In the rows, zero is written as 128.
Each path below is one point turned by a fixed rotation once a step. After each direction that follows a path, write how fast that rotation turns it, in degrees each step (0 if it stays still).
Each turn is a multiple of 5 degrees from 10 to 175, or 0.
Each row of a path follows its step; steps can be skipped.

step 1: [138 130 128 128 124 126 131 142 121 134 132 135 121 130 121 121 129 124
 134 132 134 125 122 132 130 128 134 131 116 127 128 122 130 120 131 131
 121 127 128 120 130 128 132]
step 3: [122 128 124 130 137 139 128 117 134 118 123 128 124 132 132 119 132 130
 124 130 124 132 122 131 126 132 133 135 125 120 126 124 132 127 127 125
 132 117 124 129 123 129 119]
step 6: [126 137 129 134 133 134 131 121 128 123 118 133 129 130 122 128 126 131
 124 124 128 121 126 124 123 126 127 126 129 131 133 126 123 133 113 142
 126 126 133 137 123 132 125]
step 10: [127 122 138 134 129 135 136 130 117 120 128 134 123 126 125 123 120 136
 129 132 129 128 124 128 124 133 123 129 126 130 135 126 130 139 133 120
 130 138 133 129 129 130 133]
step 11: [127 124 137 144 119 121 131 121 123 133 130 125 126 137 134 127 128 126
 133 133 122 130 124 136 129 127 129 123 132 126 126 136 127 132 131 120
 130 132 118 126 126 128 124]
step 12: [131 126 132 122 115 124 123 123 130 132 130 125 130 131 129 117 131 133
 124 132 130 133 131 132 126 137 132 128 136 122 131 132 134 127 119 143
 131 129 122 130 123 123 124]
step 13: [133 130 126 117 127 128 134 132 120 133 128 127 124 135 135 127 121 132
 130 122 143 136 130 131 128 134 132 131 123 129 138 120 134 126 118 124
 129 134 132 130 130 129 128]
step 15: [131 129 128 134 138 129 122 129 139 133 130 136 124 132 133 118 129 119
 131 129 125 131 128 134 130 130 131 133 134 129 120 123 124 130 132 142
 137 129 128 126 123 125 121]
Directions:
[132 127 126 128 128 130 130 131 129 129 129 124 131 129 126 128 128 127
 126 129 127 130 131 127 129 130 128 130 127 127 130 128 127 128 127 127
 126 129 128 129 129 131 127]	85
[126 127 129 127 127 128 127 126 124 129 130 127 129 130 127 129 128 127
 127 127 126 127 127 132 126 129 124 129 130 131 128 128 130 128 125 129
 126 126 126 131 129 129 129]	55
[127 129 126 126 130 129 129 124 129 128 130 131 127 125 128 127 131 129
 129 131 130 130 128 128 126 131 128 128 130 128 128 126 128 129 126 128
 126 129 130 130 125 130 127]	115

step 0: [123 125 132 133 124 124 135 118 130 133 123 125 120 126 131 126 124 130
 126 133 131 139 134 127 122 121 131 128 140 124 134 125 119 130 123 127
 131 140 131 128 128 135 126]
step 3: [126 137 125 130 125 121 125 125 132 129 123 140 120 127 129 126 136 124
 122 123 132 131 134 129 125 131 124 119 127 134 117 122 121 123 125 128
 119 131 140 123 128 128 127]
step 4: [128 134 124 120 132 125 122 133 137 128 128 122 137 125 130 135 127 123
 125 126 141 135 136 120 134 124 128 125 128 125 138 132 130 132 121 132
 124 129 133 124 127 120 131]
step 5: [126 122 126 115 118 135 129 135 131 131 118 126 126 124 129 125 128 131
 131 141 124 131 128 121 125 127 131 130 126 127 134 124 124 126 118 117
 125 128 125 136 127 125 125]
step 12: [128 117 140 131 124 121 124 133 128 127 126 126 126 127 137 127 126 124
 130 126 122 130 132 126 130 132 132 134 127 122 139 119 133 122 122 134
 123 138 129 134 126 134 131]
step 13: [129 127 128 132 125 130 130 130 130 125 131 134 123 122 119 131 130 128
 127 124 113 131 128 126 133 128 134 136 139 129 126 125 121 135 130 132
 120 132 136 130 133 119 119]
step 14: [133 134 130 133 125 127 121 130 139 128 133 124 128 123 134 126 121 119
 123 130 128 124 128 135 123 122 125 123 126 135 124 127 113 137 129 126
 126 128 132 123 137 127 133]
step 16: [118 131 120 114 125 129 130 124 132 129 131 133 123 119 128 128 129 128
 125 124 128 129 127 120 138 124 124 127 134 119 130 132 120 123 119 133
 130 130 129 137 126 132 128]
Directions:
[128 127 129 129 126 131 129 129 129 126 128 129 130 131 125 126 126 128
 128 129 127 127 128 131 128 126 126 126 124 128 127 128 129 130 126 126
 131 128 130 129 131 127 128]	85
[130 129 126 126 127 129 128 130 125 131 127 127 129 130 128 128 126 128
 128 126 128 131 127 128 127 129 129 128 127 130 128 129 130 124 127 125
 130 126 130 127 125 124 129]	25
[129 129 129 128 127 128 129 127 133 128 131 126 129 127 124 132 128 129
 130 129 129 128 127 129 129 128 131 128 127 126 128 130 126 127 130 127
 128 126 130 129 127 127 130]	115
[127 124 130 128 131 129 129 130 128 129 131 126 130 127 128 130 130 129
 127 130 128 129 127 126 129 124 127 128 127 129 126 127 132 128 128 128
 125 130 128 127 127 127 129]	135

step 2: [125 135 136 144 135 129 128 123 130 130 125 129 132 125 128 126 128 135
 127 129 117 126 128 121 122 126 130 127 136 130 133 137 128 137 130 121
 133 132 130 130 132 127 131]
step 3: [126 127 133 130 136 129 123 127 124 128 131 129 124 134 128 134 132 128
 117 119 124 137 135 138 128 117 125 125 127 119 127 122 134 134 128 130
 134 129 126 128 123 126 125]
step 4: [134 124 127 127 133 134 131 130 125 125 126 125 133 126 126 135 135 130
 132 124 131 122 127 129 140 126 138 118 126 129 117 130 133 128 125 127
 120 130 127 122 123 129 137]
step 6: [130 128 141 122 130 133 126 128 134 135 127 130 119 135 123 127 131 118
 127 129 121 134 126 130 125 132 130 126 122 128 130 125 133 130 129 128
 133 131 119 122 127 130 117]
step 8: [122 127 133 136 131 124 133 132 121 123 133 124 134 133 132 128 133 132
 127 118 126 124 132 135 124 129 120 130 130 131 121 129 127 130 135 124
 133 136 137 126 133 121 123]
step 10: [129 119 127 118 127 132 131 125 132 128 125 136 131 125 128 134 137 136
 131 124 131 128 122 124 133 120 127 131 131 119 130 127 134 136 126 119
 130 131 131 132 123 138 130]
step 13: [119 122 127 124 135 135 130 129 125 128 135 132 132 128 127 131 130 127
 117 128 124 132 132 127 125 127 124 122 121 119 125 127 122 137 124 121
 131 141 133 124 126 132 128]
step 15: [132 130 134 128 135 128 121 120 136 119 126 122 127 126 127 121 133 133
 130 118 127 126 117 132 135 127 128 131 136 123 130 127 134 135 133 124
 132 131 125 132 126 121 129]
Directions:
[125 129 130 126 127 128 129 128 127 129 129 128 128 130 129 129 126 126
 130 125 127 128 132 125 127 126 128 129 131 131 131 127 127 128 131 129
 128 129 129 127 129 128 131]	125
[128 129 132 129 129 126 125 129 131 128 128 129 127 125 129 128 127 127
 127 127 124 126 129 129 129 130 129 129 128 127 131 126 126 129 127 127
 125 128 127 130 130 127 126]	110
[129 129 130 125 127 129 130 129 129 128 132 128 128 128 130 126 126 128
 129 131 125 126 126 128 131 128 129 130 130 128 128 128 130 126 129 128
 131 127 127 129 127 131 127]	70
[126 128 127 128 127 127 128 130 130 128 128 128 131 128 129 129 129 129
 132 128 125 124 127 129 124 125 130 126 127 129 127 128 126 127 125 126
 129 127 132 128 128 129 128]	120

step 3: [131 131 128 125 141 127 144 125 123 120 130 126 127 121 125 125 125 125
 131 132 127 133 128 128 133 132 121 125 120 134 131 124 131 133 126 125
 129 129 135 128 127 126 123]
step 7: [132 126 133 129 124 123 131 130 119 120 131 118 126 129 138 129 131 129
 125 131 127 127 129 131 130 128 126 134 126 133 137 128 140 131 126 131
 118 123 135 126 125 123 124]
step 9: [133 127 130 131 123 122 118 137 128 127 128 126 129 127 123 123 128 120
 131 135 132 136 126 138 128 134 132 126 131 126 130 122 130 132 138 131
 122 136 129 130 120 129 123]
step 10: [132 128 132 130 132 122 125 126 117 129 120 129 123 126 120 129 134 114
 123 127 120 129 118 132 136 129 128 127 130 124 131 123 134 127 128 121
 126 125 131 129 125 132 131]
step 11: [127 126 132 134 129 126 136 130 118 134 133 125 129 128 129 130 128 125
 134 133 119 128 132 139 134 128 128 122 127 136 123 119 126 127 128 119
 119 124 130 127 127 125 124]
step 12: [130 130 131 122 136 126 135 131 127 120 121 120 125 122 127 131 125 131
 133 135 124 124 131 137 134 134 130 127 122 127 132 123 125 126 123 131
 123 129 121 125 116 129 131]
step 13: [124 129 133 128 134 119 122 128 132 127 131 125 125 122 125 119 122 121
 136 132 127 131 125 132 124 126 122 119 123 130 124 132 128 123 125 134
 120 125 124 136 123 130 135]
step 16: [126 127 132 124 124 123 135 120 123 123 132 125 127 130 125 130 128 130
 135 125 134 118 125 132 133 131 131 125 126 141 126 130 135 131 134 135
 119 133 129 128 120 127 124]
Directions:
[128 125 127 130 130 125 128 129 126 126 127 127 129 126 129 127 127 125
 127 126 129 129 128 128 126 129 132 128 130 128 125 131 128 127 126 129
 131 128 129 131 127 129 126]	95
[127 128 128 127 128 130 127 128 126 128 128 128 124 129 127 127 129 129
 129 127 128 128 131 127 127 128 129 126 127 127 129 125 130 127 124 127
 129 130 129 131 130 133 130]	160
[128 129 126 127 126 126 129 129 129 128 129 127 125 129 132 127 130 132
 129 128 128 129 126 126 126 131 130 126 127 126 128 132 128 126 127 130
 126 124 129 128 128 128 130]	45
